One turning vector, and how many ticks it has turned:
The counts run from 0 to 585.
[23 16 -13 -53 11 -30 6 -8 23 14 -10 3 -10 34 -7 15 11 10 -1 19 -7 -1 1 26 -8 -24 -48 7 -1 -11 -11 -18 16 2 -7 15 15 11 7 5 -18 -31 20 13 -18 9 -12 -1 16 58 -27 0 15 -24] -> 421
[6 16 -2 -62 -24 0 8 1 12 -2 -28 6 -8 20 -16 6 3 3 -10 44 2 19 11 9 -12 -16 -3 -1 -8 6 -11 -19 10 15 -6 -3 23 5 10 24 -6 -21 14 21 -3 9 -17 -14 -2 54 -31 -35 3 -9] -> 123
[-3 -7 10 0 -7 8 42 -7 -23 9 9 -23 -41 -13 30 -24 23 -4 -37 -19 -16 -37 -22 -29 -24 15 -8 -3 28 -24 22 0 16 2 -12 4 3 19 13 -5 -23 22 -29 8 6 7 13 -24 -13 -31 -7 3 -6 -3] -> 507
[6 8 -11 -26 -49 -5 -21 23 12 9 7 9 23 -15 18 21 8 22 12 -13 -8 8 -7 -11 -25 37 13 28 -2 13 -14 8 -15 45 -25 41 15 -3 6 16 -4 7 -30 11 -1 -14 -9 -12 -28 -3 -11 -7 -9 -9] -> 342
[26 -4 3 -56 -15 -23 5 -15 30 33 20 -47 11 -24 24 22 15 -6 -27 -31 -22 -5 -4 9 -5 14 -6 7 -5 7 3 -2 -32 20 -24 6 2 15 23 24 -17 11 -4 4 14 -2 12 -1 2 -1 -26 -8 3 -23] -> 51
[9 9 -23 25 -31 -31 18 19 -9 -12 30 38 21 -34 -2 7 0 23 19 -18 2 -23 -9 7 -10 30 -5 26 29 10 2 9 8 42 -24 13 20 4 10 -14 -7 20 -31 0 -5 3 24 4 -17 -18 0 10 -16 -14] -> 38
[18 -14 29 -47 9 41 0 -13 -7 4 -11 -29 -16 17 5 6 20 -18 -21 25 -2 17 -7 -20 -14 -5 23 -26 1 -19 7 6 -7 13 -22 -3 18 -6 -36 27 -20 -14 -2 32 9 24 -1 3 -7 19 -2 -35 -9 -4] -> 523
[16 -8 -13 11 24 -29 48 -30 -1 -18 34 -1 26 -36 -15 10 -17 -16 -36 -1 7 6 10 16 22 7 9 8 23 15 2 24 -2 10 -20 -38 29 -7 -24 -1 -18 17 -7 -5 8 19 33 12 13 12 8 -23 3 -10] -> 454
[23 -8 10 -60 -29 13 -34 7 9 16 3 -29 12 -12 13 16 16 4 -13 5 -9 9 2 -15 -15 7 22 -2 -12 9 -16 11 -36 28 -30 23 15 -1 2 38 -10 -5 -19 20 14 -14 8 -4 -17 15 -19 -26 -12 -12] -> 496
[19 7 5 -33 -16 -14 10 -4 36 5 12 -9 38 -28 2 31 -2 -23 0 -9 -11 22 -1 26 0 23 9 8 9 26 12 10 -28 41 -36 -9 22 13 -11 10 -6 -6 14 9 13 25 19 16 -1 12 -10 -14 5 -24] -> 324
[-6 -11 -3 2 -28 -5 18 5 -20 -7 21 2 -12 -19 18 -14 0 20 -11 -21 4 -25 -10 -33 -26 28 14 23 23 -12 5 -1 17 20 -7 6 19 -8 7 14 -9 43 -49 5 9 -8 13 -11 -23 -46 -9 -15 -16 -8] -> 211
[25 -13 -2 -8 -9 -9 25 -18 -19 -9 39 -21 -2 -42 16 -9 6 1 -36 -19 6 -31 3 -16 1 10 16 -2 21 -4 3 19 -9 13 -23 -20 15 -3 14 17 -14 26 -38 -4 19 -1 44 -3 -7 -21 -16 -17 -23 -8] -> 57
[5 18 -33 9 7 -38 25 2 13 4 8 45 1 9 -18 20 5 18 20 11 -11 -21 -5 11 -15 13 -42 29 24 -3 -5 8 47 18 -1 23 20 -22 -19 -26 -32 8 -18 11 -30 14 -12 -16 9 7 -1 2 15 0] -> 439
[-16 6 -28 26 4 -46 61 -8 -9 -15 12 22 1 -18 -10 -1 -25 3 -30 -4 3 13 -2 12 18 22 -6 33 14 16 3 -2 19 3 12 -30 29 16 0 -6 -15 36 -10 -18 -16 8 2 -19 -2 -7 10 6 22 -5] -> 10
[2 32 -19 -21 -23 -18 8 24 17 -14 -17 47 0 14 -17 9 -1 20 29 34 6 -3 7 13 -26 3 -28 19 13 6 -12 -10 37 30 -8 16 29 3 -2 -6 -5 -13 2 26 -12 5 -17 -11 -3 30 -20 -13 0 -9] -> 566
[10 6 -25 -50 2 -40 11 -15 47 8 -5 -1 20 10 -16 40 -18 4 -4 9 -3 28 6 16 3 9 -11 20 -5 12 -15 -12 2 19 -6 -12 25 -4 -19 18 -23 5 14 5 -9 14 -21 -1 11 23 -12 -39 29 -11] -> 297
[41 0 22 -45 -3 16 -11 -10 13 12 23 -37 2 -15 16 9 31 -11 -5 -14 -12 -17 -3 -6 -10 0 -8 -22 15 -10 8 20 -21 23 -39 15 6 -6 -7 22 -22 -15 -10 24 19 13 27 14 -1 8 -18 -21 -24 -14] -> 349
[10 9 -4 -37 1 -9 29 -33 -1 -14 -5 -8 -1 -15 -20 -9 -7 -7 -43 44 4 8 26 22 9 -23 -4 -9 -4 9 -14 3 15 -5 -20 -33 20 0 16 15 -14 -12 9 10 8 5 11 -11 14 60 -24 -31 -3 -1] -> 277
[8 26 -19 -4 -8 -27 3 19 31 1 0 36 30 5 -14 35 -4 2 37 3 -10 21 -14 18 -7 26 -18 28 15 14 1 4 9 41 -14 22 25 4 -33 -12 -11 -4 11 7 -19 24 -11 6 -3 11 10 1 17 -14] -> 19
[46 1 5 -11 10 -10 13 -16 14 -1 29 -15 31 -28 -1 18 11 -23 -3 -16 -2 0 0 27 11 9 2 -7 18 14 10 21 -26 37 -40 -9 17 8 -12 6 -8 -6 10 6 10 29 45 28 7 16 -2 -1 -10 -31] -> 326
[42 -13 18 -56 -15 16 -13 -11 3 9 20 -36 -3 -10 15 5 20 -3 -11 -11 10 -15 2 -9 -15 -1 13 -19 13 -17 1 8 -25 24 -27 0 14 -4 1 30 -12 0 -7 23 25 13 31 16 -7 3 -28 -31 -26 -25] -> 499
[-4 7 -5 -14 35 -20 48 -36 14 2 -1 -13 2 -10 -11 7 2 -30 -50 13 -23 32 5 23 26 -2 -12 -1 2 10 5 12 1 -14 -11 -25 10 5 -15 -2 -35 -3 14 -7 -16 21 -4 -13 22 34 9 -11 30 4] -> 4
[5 2 -8 -36 -41 0 -31 17 6 19 5 -3 12 -2 22 18 19 22 0 -14 -23 16 -15 -22 -16 25 7 23 -17 7 -11 5 -27 31 -20 51 12 3 9 23 -13 -4 -33 12 -7 -18 -14 -18 -21 2 -7 4 -8 -12] -> 492
[6 -1 -23 2 33 -44 61 -30 2 -1 9 -3 -11 -4 -1 1 -12 -11 -39 -3 -6 9 2 22 27 -1 -23 9 13 2 9 -5 16 -9 4 -41 22 16 0 -4 -24 20 10 -17 -16 21 11 -4 19 14 6 0 30 -19] -> 6
[10 8 -23 -47 -21 -18 -9 11 11 8 -20 18 -21 43 -8 5 -1 29 10 27 11 5 2 1 -16 -19 -26 13 -4 -7 -18 -27 16 13 10 17 31 14 15 32 -5 -11 4 17 -21 -2 -25 -7 -7 44 -29 -10 -3 -27] -> 120
[-14 23 -8 13 -1 -17 69 -13 -4 -17 -12 21 -17 -23 -16 -18 0 -8 -21 26 -10 -19 6 14 -9 6 -21 14 31 5 8 14 54 3 -22 -25 8 8 7 -34 -17 9 -3 8 2 11 -3 -25 10 16 -9 -9 7 21] -> 283
[28 3 15 -5 3 4 19 -21 3 -2 25 -16 32 -41 6 11 17 -31 -21 -13 -18 12 -1 24 13 14 6 -10 15 11 16 33 -34 27 -48 -8 5 10 -8 2 -12 -10 -1 4 12 24 44 20 6 20 5 6 -9 -15] -> 327
[-4 -1 -19 32 41 -34 54 -27 -22 -12 28 14 3 -25 -9 9 -3 -16 -41 -10 -10 7 -10 17 35 4 -11 10 15 6 0 20 7 -13 -5 -11 19 -4 -8 -13 -33 11 -14 -18 -23 18 14 -8 15 14 24 15 20 -6] -> 158
[-11 -13 -10 -1 -28 -6 21 6 -24 0 9 -3 -29 -11 24 -17 4 24 -23 -16 -4 -16 -25 -42 -22 28 8 17 11 -14 4 -2 12 9 3 11 19 4 12 14 -16 38 -46 1 -8 -17 0 -26 -27 -38 -4 -3 -1 -5] -> 361
[12 8 16 -25 21 13 25 -14 -14 -12 -15 -13 -22 14 -9 -11 21 -29 -25 32 -6 15 1 18 13 -27 -13 -23 7 -11 7 -5 -2 -8 -12 -13 19 16 1 17 -17 -36 25 12 -8 31 19 6 9 59 1 5 -2 -25] -> 550
[10 1 -20 -3 6 -39 56 -32 1 -19 13 4 -9 -19 -14 -9 -18 1 -36 17 4 -17 20 16 6 -10 -12 11 23 5 -3 -6 32 -2 -2 -48 26 8 21 1 -13 26 -8 2 0 10 16 -7 16 20 -25 -21 3 -5] -> 430
